In the rows, 128 means zero.
Each path below is one point turned by a fixed rotation once a step. After each direction that follows a path, write how fast that rotation turns it, in deg/step (0 if it stays still).
Each turn is a multiple of 5 degrees from 10 to 175, or 0.
Each row of a path follows its step; steps can be skipped.
Path 1:
step 0: [129 133 117 145 134 115 125 133 120 132 132 112 131 129 140 125 133 142
 131 127 124 127 119 134 137 103 126 135 133 144 124 114 133 145 132 135
 118 124 132 119 115 119 124 115 139 135 126 127 122 137 124 125 126]
step 1: [131 124 133 129 136 119 127 114 124 136 126 115 130 124 117 117 122 147
 121 115 140 121 118 129 132 114 129 142 128 139 138 128 112 140 125 129
 114 121 128 122 136 138 113 121 137 139 128 121 135 133 117 134 124]
step 2: [128 132 125 117 143 120 124 142 132 133 128 117 121 123 125 123 115 139
 139 139 125 121 134 131 119 125 121 142 133 142 120 124 116 144 117 114
 114 117 120 127 122 130 118 118 128 138 128 127 136 135 136 134 111]
step 3: [131 120 114 131 135 121 136 123 129 129 138 123 123 122 132 119 121 129
 133 128 119 134 136 141 122 111 128 133 126 123 117 126 121 133 132 131
 110 106 133 126 118 128 126 120 136 157 140 125 126 122 116 127 120]
step 5: [124 131 134 128 133 127 121 138 135 110 133 131 126 106 128 116 140 140
 132 145 115 112 136 128 120 117 117 141 136 135 119 117 122 122 121 135
 114 123 128 135 126 126 117 135 131 136 137 118 124 125 125 132 124]
step 7: [131 130 134 141 135 117 134 126 121 130 138 127 111 120 124 121 133 144
 124 126 130 120 125 126 124 124 129 131 131 139 128 120 135 128 122 139
 112 150 133 143 119 127 108 127 122 144 113 127 122 133 127 119 114]
step 8: [140 140 145 135 134 117 136 137 134 134 140 132 110 112 130 110 125 141
 130 117 128 125 140 123 140 119 122 141 132 135 125 117 125 131 122 136
 124 128 128 121 130 126 119 124 142 131 133 113 128 127 138 123 132]
step 9: [152 130 126 133 124 112 122 131 133 135 145 109 119 133 120 123 122 136
 133 131 118 130 121 134 136 119 126 124 126 149 127 118 146 137 128 133
 121 116 135 129 129 135 114 124 141 133 127 126 125 129 136 132 121]
step 10: [131 128 131 128 134 107 121 126 129 138 139 124 125 128 137 113 124 150
 132 125 132 133 135 131 127 123 135 132 115 136 134 125 121 123 123 144
 117 116 132 141 133 135 112 122 131 135 123 126 129 151 112 135 124]
step 11: [133 126 124 126 134 122 127 143 141 140 139 126 119 128 128 121 127 135
 139 128 129 121 144 132 138 112 119 148 115 150 121 138 121 140 122 133
 121 120 117 120 123 133 127 131 118 131 121 118 130 134 122 137 125]
step 12: [135 120 116 139 138 129 115 130 131 135 136 128 120 127 123 119 140 128
 133 130 120 128 120 140 119 110 116 135 120 137 124 122 129 126 133 134
 115 105 130 113 135 120 115 122 121 150 124 132 123 136 128 133 124]
step 13: [124 129 122 139 134 130 131 123 124 135 140 118 129 112 126 126 126 142
 125 130 126 113 125 127 132 105 128 135 119 123 130 115 116 135 115 140
 121 123 125 131 140 126 130 109 112 135 130 125 123 140 120 140 119]
Speeds:
[123 131 129 127 125 129 130 126 128 126 130 128 126 132 130 127 131 127
 128 127 131 130 129 124 126 127 129 127 130 126 127 125 131 128 129 126
 125 127 127 127 128 131 130 128 128 127 124 129 130 126 129 136 130]
0
[133 130 125 126 127 127 131 130 128 130 127 128 131 129 132 128 129 127
 128 128 124 132 128 131 126 126 130 130 128 128 127 125 130 126 127 125
 128 126 131 126 131 124 127 127 128 126 129 131 123 124 129 130 123]
115
[124 130 128 127 125 129 124 132 128 126 130 127 127 130 128 128 130 127
 129 129 126 132 126 128 124 126 128 126 129 133 132 130 130 130 128 129
 124 132 130 128 128 127 131 130 127 131 130 128 130 130 129 124 124]
155
[126 130 123 130 123 131 128 127 127 129 128 125 126 129 128 124 129 125
 126 130 129 126 129 131 131 131 129 126 130 131 127 127 131 124 127 127
 131 124 129 128 126 128 126 123 128 131 131 128 129 131 127 126 128]
115
Path 2:
step 0: [119 126 112 141 123 132 122 138 115 119 138 120 145 131 130 123 136 135
 139 144 136 142 121 126 135 133 125 124 127 125 127 131 119 128 127 136
 131 137 127 128 132 116 122 141 134 127 125 132 138 134 136 128 139]
step 1: [115 116 127 135 134 127 131 114 121 135 135 128 139 114 128 131 135 117
 133 134 134 121 108 131 129 138 126 121 135 140 139 118 126 131 119 140
 117 126 130 127 117 120 130 134 120 127 116 126 132 141 128 128 133]
step 2: [117 124 113 129 132 120 109 124 119 128 124 135 128 125 132 126 134 132
 131 127 123 137 136 131 120 129 123 128 127 120 135 132 126 128 117 128
 106 133 123 116 112 130 136 133 132 138 105 127 134 132 128 128 134]
step 3: [142 132 126 134 133 134 118 132 115 119 124 124 141 124 118 141 129 137
 128 118 137 124 129 131 124 144 122 133 130 121 132 124 135 129 120 134
 124 124 131 118 124 116 143 126 126 123 119 136 143 137 140 114 127]
step 4: [126 135 128 119 125 124 126 127 144 126 133 127 145 131 131 126 140 117
 134 116 132 134 129 127 125 133 129 117 136 114 129 125 131 124 114 140
 122 133 133 121 117 111 136 133 123 117 120 140 121 131 140 134 130]
step 5: [124 141 126 137 126 136 118 134 125 118 138 121 142 139 135 131 134 118
 123 125 122 138 118 116 125 140 125 121 143 127 134 132 134 134 129 133
 117 128 120 125 121 117 127 134 132 142 126 138 127 120 114 120 134]
step 6: [133 141 135 123 134 118 134 126 114 134 144 126 142 113 138 129 133 132
 123 129 129 137 126 119 118 139 134 122 133 115 136 120 125 120 126 134
 123 115 121 131 120 126 131 129 130 119 125 123 134 136 118 120 140]
step 7: [123 134 132 122 140 117 128 132 108 121 125 127 145 130 125 115 135 136
 126 126 130 134 130 116 130 118 125 123 133 130 126 128 133 122 125 142
 106 127 122 121 127 124 114 121 137 126 117 133 125 135 135 133 123]
step 8: [136 129 126 129 136 120 117 123 117 132 115 114 152 138 123 141 122 130
 119 131 130 132 109 119 128 127 126 128 132 124 130 121 134 122 111 138
 129 129 136 126 116 134 126 129 128 133 127 118 125 126 134 122 132]
step 9: [132 130 120 122 124 112 127 123 124 127 106 135 142 130 119 127 130 116
 133 119 136 145 119 128 111 128 131 120 144 126 123 123 113 119 137 127
 122 128 131 134 118 121 135 132 134 127 121 129 125 130 127 125 129]
step 10: [132 130 126 127 130 125 121 119 117 123 123 121 149 136 135 125 139 129
 130 115 128 137 122 119 124 123 123 133 123 126 127 132 130 145 138 116
 118 133 137 130 115 120 120 132 123 117 130 137 138 130 117 113 126]
step 11: [128 116 118 118 130 121 133 112 117 123 139 116 139 128 132 130 127 131
 133 126 123 136 129 127 129 115 124 132 146 112 123 125 136 129 132 138
 129 113 134 136 127 112 133 135 122 129 125 124 125 128 128 116 136]
Speeds:
[126 126 130 125 128 127 126 127 123 132 127 126 126 129 126 131 129 130
 124 130 133 125 128 130 128 130 127 128 127 129 129 132 129 126 131 130
 125 128 125 128 125 131 129 128 129 126 124 128 125 124 132 129 127]
65
[128 127 128 126 124 133 127 132 127 127 129 125 131 128 128 131 127 130
 128 128 128 129 128 129 130 126 122 130 130 129 127 131 130 130 125 129
 130 130 127 129 125 133 126 128 134 128 129 128 132 129 125 126 129]
140
